Each path below is one point turned by a fixed rotation once a step. After each direction that follows a path, write how fast that rotation turns it, in degrees per step (0 if it stays still).
Each turn is a multiple of 5 degrees from 10 to 175, or 0.
Each row of a path follows its step; steps can be skipped.

step 6: [ -2   4   4 -33 -12 -12  20  -5 -16  15   8  -1  -1  17   1  13  13 -15
 -18   6  11  -4  -2   1 -11   6 -10  21  13   2 -41   6  28  -3  44  22
  -7   1 -12  14 -16  -3  66   0 -45   0  36  26]
step 15: [ 35 -32 -24   8   2  20 -37  -6 -26  30 -39  -9 -13  26   1 -23  -9  -4
 -20  -7 -22  -7  14  32  14   7 -16 -16  16   3  -6 -38  13 -27  31  11
 -25  -9 -20  -3  10  -1  12  -7  18  -2  12  21]
step 18: [-29  -1 -10  -8  13  40   2 -11 -44  24  15 -18 -16 -16  40 -17  31  12
 -10  -2 -34  19  -7  13   0 -10  -5  -3 -31  -3  34  -4   2  29  12 -10
 -23 -30 -13  -4  13  18 -21 -21   5   9   0  23]
step 22: [  2   5 -12 -13  24   7   3 -10  17   8  -4  -6 -12 -12 -26  15   0 -20
  -6  11  21  43   7  14  38   0  31   5   6 -10 -45 -31  12 -14  19  13
   0   7  28 -14  -1 -45  10 -22 -21 -30 -10  32]
step 25: [-15  12 -20 -33 -27  13  11 -23 -26  -9 -15 -29  10  -2  28   7  17   4
 -18  -2 -17   4   6 -15  17   2  -2   6  13   6   6  24  34  -8  29  -5
  26   6 -13  10  -2 -32  59 -10 -38  -5  14  24]
step 27: [ -6  45 -15 -20 -14  -1  31  26 -17  20 -18 -26  10  22  16  34 -10  20
  22  13  -6  11   3  -4 -36 -13 -16 -14  10  23  12  29  -6  14  25  26
 -18  10 -29   6  -6  10   0 -28   1  22 -19 -24]
step 34: [ -4 -13 -22  -5  -6  -9   4  20 -40  56 -26   1   1  33   3 -22 -17 -19
 -23   4 -42   2  -9  11  14  -1 -14   0  28   4  22 -20  22 -13 -11  24
 -20 -31 -28  27   4   6   9   5   7  -7   3  14]
step 35: [ -6 -18  10 -12  26 -14  37  -3 -12   6 -23  15 -12  11   9 -19  -6   3
   1 -27 -31  17 -24  21 -27 -48  -7   3   3  -2   5 -19   4   3 -12   6
  11   3 -28  50   5  -4   6 -49  -6 -20  -5  22]
[-12 -11   7   0  -8  -1   7   6  -4  -4   1  -2  -3  11 -11   8  -2  -6
  10  -4   2 -11  -2  -4  -4  -5   3  -1  -1  -1   1  -1  -4   7   2  -5
  -1  -7   6  14   4   3   4  -4 -10   4   5   0]
100
[  3  -6  -1   2  -2  -8  11  -4  -3  -7   3  -4   3   3   1   8   5  -1
  -5   3 -12   5  -7  -5  -8   1   7  -2  11  -7  -2   6  -3  -3  -9   3
  -8   6   6  -8   2 -18  -3  -1  -1   2   6   2]
25
[ 5  0 -2  9 -1 12  7  0  1  4 13  6  4 -9  0  7  6 -8 10  7  8  1  2  5
 -7 -5 -6  8 -3  1  2  5  0  0  2 -6 -6 -5 -1 -3 -6 -2  0 -2 11 12  9  5]
35
[ -5   9  -2  -6   4   3   0   8   6   6 -14  -4  16   3   1  -1   5   8
   2   2   9  -1   7   5  -3 -13   2   4  -2  -5  -1   7  -3   0   0  -1
   5   5  13   5   9 -10  -5  -1   1  -1   3   3]
130
[ -8 -11   0   4  -3  -8   6   7   3  -5 -12   8   3  -8   1  -6  -8   6
   8  -2   4  13   4  -6   5  -1  -3   3   7   9  -7  -3  -4  -7   7  -1
 -13  -6  -4  -2   4  -2   0  -4   7  -1  -3   2]
55
[  1   9   7  11   5  11   1  -2  -8  -1  -3   4  -2  -5   2  -5  -7   0
  -2   8 -14  -3   3  -4  -3   0  -9   0   6  -1  -3   3  -1  -7   5   7
   6  -4  -3  14  11  -5   7   2  -3  -3  11  -1]
40
[  3   3   1   1 -12  -4  -2  -6   9   6  -4   3 -15  -9  -6  -2  -4   9
  11  -2  -5  -2   7   4  -7  -1   8  -4  -7   3   0  13 -10  -2 -13   3
   1   2  -1   0  -3   3  -1  -3   0  -5   7   1]
115

step 5: [-14   9  16  16  26 -18 -10 -36 -22 -24  26  17 -34   3  52  -4   2  18
 -20 -33   0 -14   1   5 -14  40  -1 -30 -17  11  10 -15  12   5  14 -20
  -7   3  36 -20   0 -32  25  -2 -26  22   7 -15]
step 7: [ -3 -10  19  -5  -6  35   4  22  -2  47  -9 -17  -7  -2   6  20 -20   5
  21  -7   9  44  48   3   6 -28  14  18   7   2   8 -26 -26   0 -23  14
  30  -1  -9  46  -8 -18 -27  37  -6  -9 -11  -5]
step 11: [-48   0  16  -3 -15 -32   9   4   9  -6  12 -15 -21  -6  22  12   3   3
 -17  23 -31  -9  26 -21  18  25 -26 -11 -34  11  29   8  10 -11  -2  -9
 -24   7  44   2  23  -6  13 -27   9 -32  32 -35]
step 12: [ 25 -31 -10 -12   5  -7  -7  34  21  31  -5  17   6   1   8   3  19 -34
   9  50 -11   6   7  32   3  31  15  -5  -8 -22  18 -22 -12 -26  -1  28
  11  10 -32  46  -8   5  19  18   2 -25 -12 -28]
step 14: [-44   4  15  31   6  24  -5  12  -4 -43   7  12  18 -34  23 -37 -13   7
 -20 -20  13 -27 -14  -1 -25  14   6  12 -21  -4  -1  14  13  16  -6  18
  14 -22  19 -41  16  14 -19 -16  16   5 -45   1]
step 17: [ 21 -46 -16  34  -1 -30  -4  16   5  25 -40  29  11   4  12  -1   2 -30
 -15  -9  -1  13  17   6 -19  21 -18  24 -27   1  14  -2  22  -1  18  16
 -11 -19  37   6  12 -21  -7 -27   8 -35  20 -39]
step 20: [ -6   3  24  28 -20 -35 -12  12  -8 -66  24   8  18   1  18  -9  26  -9
  18  28   8 -33  -9  16  -9   7 -24  11 -55 -11  -4  34  11   8 -24  -2
 -10   8 -11 -23   2 -11  13  21   3 -10   1   8]
step 23: [  0 -28   0   5 -36 -19  22  37  23  17 -11   9 -16  -6   2 -31 -15  -9
 -12  31  -5   1  11  24  -1   7  31  30 -25 -24   3   3   2  -2   9  -9
  36 -41   7  14   9   2   5 -33   1 -21 -57  -9]
[ -1  -2  -4 -10 -11 -12   5  -8  -2  -7   4  -6   5   0  -8   0  -6  10
  -5   2   0 -16   7  -3   7  -2  13  -1   3  -7   3  -1   1   3   4  -8
   5  -1   0   3  -2   2  -3 -10   3  -3   7   4]
145
[  7   1   0  -7  -3  -1  -8  -2  -1  -3  -1  -4   3  -3  -5  -9   2 -11
  -4  -3  -6  -8  -3   3   9   7 -17  -3   3   2   3   2  -6 -14  -8  -8
  -6   7  -2   3   4  -2   2   0  12  -1   8  -5]
45
[  5 -12  -9   2   0   3  -1 -12  -9   0   1   4   4  -1   3   1  -3   6
 -10  -9  16   5   3   1  -4 -11 -11   5  -4  -2   6  -6   0  -2  -3 -10
   1  -3   0   0   0  -3  -7  10  -4  -5   4  -1]
35
[ -6  -2   4   0 -13   1   5   4  -2   0  -2   9   0   7   3 -14   2  -1
   4   1   0   2   8   3   6  -4  -2   8   0   0   0   7  -5   7   3   2
  -1   1   0  -1  16 -16  -8   0   2  12   5   3]
115
[ -1  -3  -1  -4  -6  -6  -2   0  -3  -1  12   4   1  -4   0   4  -1  -9
   6 -12  -3   0  -9   8   9   0  -8  -2   7   2   0  -2 -12   9   7   5
   4 -11   1  -3   2   6  -7   1   1  -8 -13   9]
70
[  0   1 -12  -8   1   4   4   3 -12   3  -4 -10   8 -12   2   4  -3   4
  10   0   4   5  -4  -1   8   7  -1   2   4  -1  -6   8  -5  -4   0   4
   1  -1 -10  10   1  -3   2   0 -16   8   4  -1]
125
[ -9  10   6   2   6  -1  -4 -10  -1 -10   3  -1  -8   2  -5   2   6   6
   7  -3   8  -2   2   7  -2   1 -10  -7  -5  -4   2  11   2  -4  19   3
   6   4  -4  -1   2  -3   3   2  -3  -6   8   1]
70
[  5  13   0  -3  -9   3  -7  -7   9   2  16   3  -5   4   4  -4   3  -1
   4 -10  -1  11   3   3   0  -2   8   2  -1   8  -2  -6   1  -8  -4  -4
   4  -2  -3  11  -6   2  -5  -5  -6   7   7   2]
130

step 5: [-15 -11  -3  21  -5   0   2  -1   2  44 -16 -21  -2  17 -23 -24 -10 -13
  24  29   8   7  -3  -8 -42   6  -1  46   4  24 -29 -14 -13  46   5  11
 -13 -19 -16 -19 -35 -25  17  -6  34  35  30 -18]
step 11: [-15   1 -25  30 -33  32  13 -10  26   4 -14 -20  -4  15 -36 -12   0 -33
 -12  15  -5   9   3 -22 -47  -3  -8  46  19   7 -11 -21   1  26  -8  13
   2 -30 -19 -20  12 -25 -19  26 -19  42  21  -9]
step 12: [ 28   5 -24 -16  -8  29  13   3   9 -34 -16 -25  20  16  -4  -3 -12 -14
 -25  12  16  -6  16 -19  -8  18 -19  13  -8 -14 -20 -32 -32  -3   7   9
 -28  47   6  -3 -25 -24  28  41 -12  17  53 -15]
step 14: [ 24 -15  -5 -27  39 -12   5 -23   6   8 -20  -8   0 -28 -16 -14 -15 -13
 -12  12 -41  27   9  22   7 -11  11   5  14 -21 -29 -17 -23  25   1  20
 -11  31 -54   9 -19 -35   0 -19  16  18  45  -1]
step 15: [ 22  12  15 -19 -16   5  -4  -4  18  20  -9   7   9   6   3 -34 -29  24
 -20   1  -5  -1  24  -4  16  26   8  15  31  29 -16  22 -19  51 -15 -14
  -5 -19  -3 -21 -51 -24 -13 -15  30  40  25  29]
step 26: [  5 -17   4   5   3 -19 -11  15   1  31   5   5 -46  11 -37 -30   4  14
  -4   3 -19  28  -5  -6  -1  15 -17  31  26  25  -5 -14   3  11 -26  22
  11 -12 -41 -20   3 -36 -51  16  11  49  13  -5]
step 27: [ 28  22   2  21 -22   9  -3  12  43  -3  -6  12 -12  38  -1  -3 -12  -6
 -51  -9  -3  -1  39   0 -26  -4 -21  11  15  18  -5 -20   2  -7  10   9
  -4 -11  -7  -2 -28 -41  -7  47  24   4  48 -27]
step 33: [  5   9   2 -29 -49  -4  -5  16   2  24 -28   1   4  23   9  -5 -43 -19
  -4   0  -2 -17  42   2 -18  35 -15   0  -7  13 -11 -27 -13   4  40  26
 -22  -4 -10 -11 -15 -25 -16  18  32  17  51 -19]
[ -4   5  -2  -7   0   4  -1   1  -6  14   0  12  15  -8  -8  -1   1  -8
   0  -1   1  -6  -1   2   6   4  10   9   1   8   1 -10   7  -3   0  -4
   3   0   5   9  -3   0  -2  11   4   2  -6   1]
145
[  5  11   0  -5   9  -9   3 -11  -4   7  -2   6  -2   1  -1   2  -2  -3
  -6   4  -6   0  -7  -7  -1   0  -8  -6  -1   3   9  -9   0  -5  10   7
  -5   9  -1  -5   2   6  11  -1   5  -6  10 -10]
170
[  0 -11   0  13  -5  11   4   0  -2   7  10  -3   1   8   4  -1 -11 -11
  -4   9  -1 -12  -3  -5  -3  -4  -4  -6  -1  11   1   1   1  -6   7   3
   2  -7   0  -5  -3  -7  -1   0  10   1  -1   3]
65
[  9   8   1   1   6   2  -4   6   9  -6   2  -9  -4  -2   2  -2   2   8
   5   5  -7  -9   2  -6  11   2   4 -12   3  12   1  -6  -4   0  -4   3
  -4   3   6   3   1   6  -1  10   1  16  -4  -1]
125
[ -3  -8  -1   5   5  -2   7   7   9  -1   3  -6   2  -3  -1  -5   4   1
   6  -3  -7  -6 -15   6  -3   2   7   4  -1  -3  16 -12   9   2  -1   1
  -2  -6 -12   5   3   3   3 -11  -1   1   0  -4]
120
[ 2 -3 -8 -9  1 14 11 -4  7 -4 -5 11 -5  6  4  0  0 -7  3  0  0  2 -7 11
  7 -7 -1  5 10  3 -2 -4 -7  5 -2  4  1  3  3 -9  1  7 10 -3 -2  6 -3  9]
10

step 2: [ 24 -21 -39 -35 -35  12  21 -10   9 -23   4 -30  -8  12  16  -7  -2  12
  -7   0  19  12  16  35  -7 -10  27  -5  -2  -3 -33 -29 -22  -7   9   6
 -17  -5  -4  11  20 -40  14 -35  -9 -64  -3 -17]
step 4: [-21  14  11   6   8 -31  -5 -15  28  -8  -2  28  -7  17 -30  36   5   7
 -13  11  21  -9  30 -37  41 -15 -22 -16 -19  34  24 -35 -29  13  42   8
   8  32  34  -7   2 -18  11 -23  -7   8 -13   7]
step 19: [ -6   9  15   4  -6  23   6 -14  11   1  -6 -41  27  18 -21  15   6  24
   4  -9  15   1  44 -47  21  -1  -3  30   6  -6 -18  -2  -3  21   7  54
  29  19   8 -30   5 -33  17  12   1 -53  -5 -20]
step 21: [ 19  -7 -22 -36  -1   3  22   7  17  17 -20  18  -3   6 -16  -3  17 -28
 -44  -6 -13  25  29 -13 -19  38  10 -59 -33  10  -5 -28 -47 -23  17 -20
 -11  15  10  -3  -5 -17   6  -9 -20  -2  23 -17]
step 26: [  0  32  -7   5 -27  14   7  30   2  -1  50 -11   0  20  -3   1   2   3
  16   0  -6  32 -22 -49 -20  49   2  15   2 -11   6  18  12   9  -4  14
   3   3 -23 -12 -13  17  53 -22  -3  47  27  13]
step 28: [ -4 -22   3 -25  19   2  38   0  10   4 -12 -71   2  11  12 -28   7   6
 -10  -1  14 -35 -40  11 -43   3  16  15 -19  23  -6 -13  -5  -5 -23 -38
  35   0  18   2   7  -6 -19   5 -26  26 -20   4]
step 32: [ -9  24   3 -32  -9  43  12  10   6 -27  -4  33  46 -13   8  -7 -13  11
  24   4 -41   5 -32 -24 -28 -28   3   6 -17 -10 -17 -11  -3  22 -14  19
  -1  41 -18 -38 -12   5  21 -24   2  17  20  21]
step 36: [-64  18 -23 -21 -20  13   0 -41  18  25  14   6 -10 -14 -13   8  -1  10
   7 -22   4  22  11 -27  -2  -6  23 -40 -15  31 -27   2 -12 -15  32  27
   0   9  35  22   4 -13 -24  -8  -7 -19 -19 -28]
[ 11  -7  -2   2  -8   7   1  -3  -1   3  -7  -3   1  -6  -2   2   0  -1
  12   0  -2  -9  17   0  12  -1   0  -5 -11   8  -3   0  -4   7   8  -1
 -13   3   5   5  -1  -4   0   3   1   1   8   3]
170
[ -2  -7   1   0   4  -7   3  13 -12   0   0 -14   1   3 -10   9  -5   9
  -5   1   3 -11  -6  -2   4  -7  -2   4  -7  -3  12   1   3   4  -1   5
   5  10   3   1   3 -10  -1  -7   1   1   1   1]
120
[ 10   9  -2  10   0  -3   2   1   2  -8  -5  11  -2   0   6  -1  -1   6
  -4 -11  -3  -7   1  -5  -1  -3  -3  -4  -3  -5   8  -9  -7   1  -7  -4
 -10   3  -5  -8  -8  -6 -11  -8   1  -2  -9   4]
40
[ -3   3 -12   9  -9  -6  -7   4   2  -3   6   6   1   5  -3   4 -10  -1
  -2   5  -2  11  -1  -1   0  -1  12  11  -6   4  -5  -6   8  -1   2  -4
  -3  10  11   7  -9   2  -4  -2   6   0   1   5]
115
[ -3  -7  -3  -5  -2 -10   6  -2  -3  -7  -4  13  16   0  -3   8  10  -3
   0  -4  -1   1  -5   0   1   8  -7   2  -9   6   2   2  -3  -2   0  -8
   0   5   2 -10  -2   7   8  -2  -4  14   6  -4]
65
[  7  -4   4 -12 -12   4 -10   4  -1   9   0   6   0  -6   1  -6  -2  -1
  -2  -4 -10  -2   5   5  -2  -4  -5  16   2   9  10  -3   8  -5   5  -3
   5   1  -2  -8   6   0  -3  -7   4  -1  -8  -3]
145
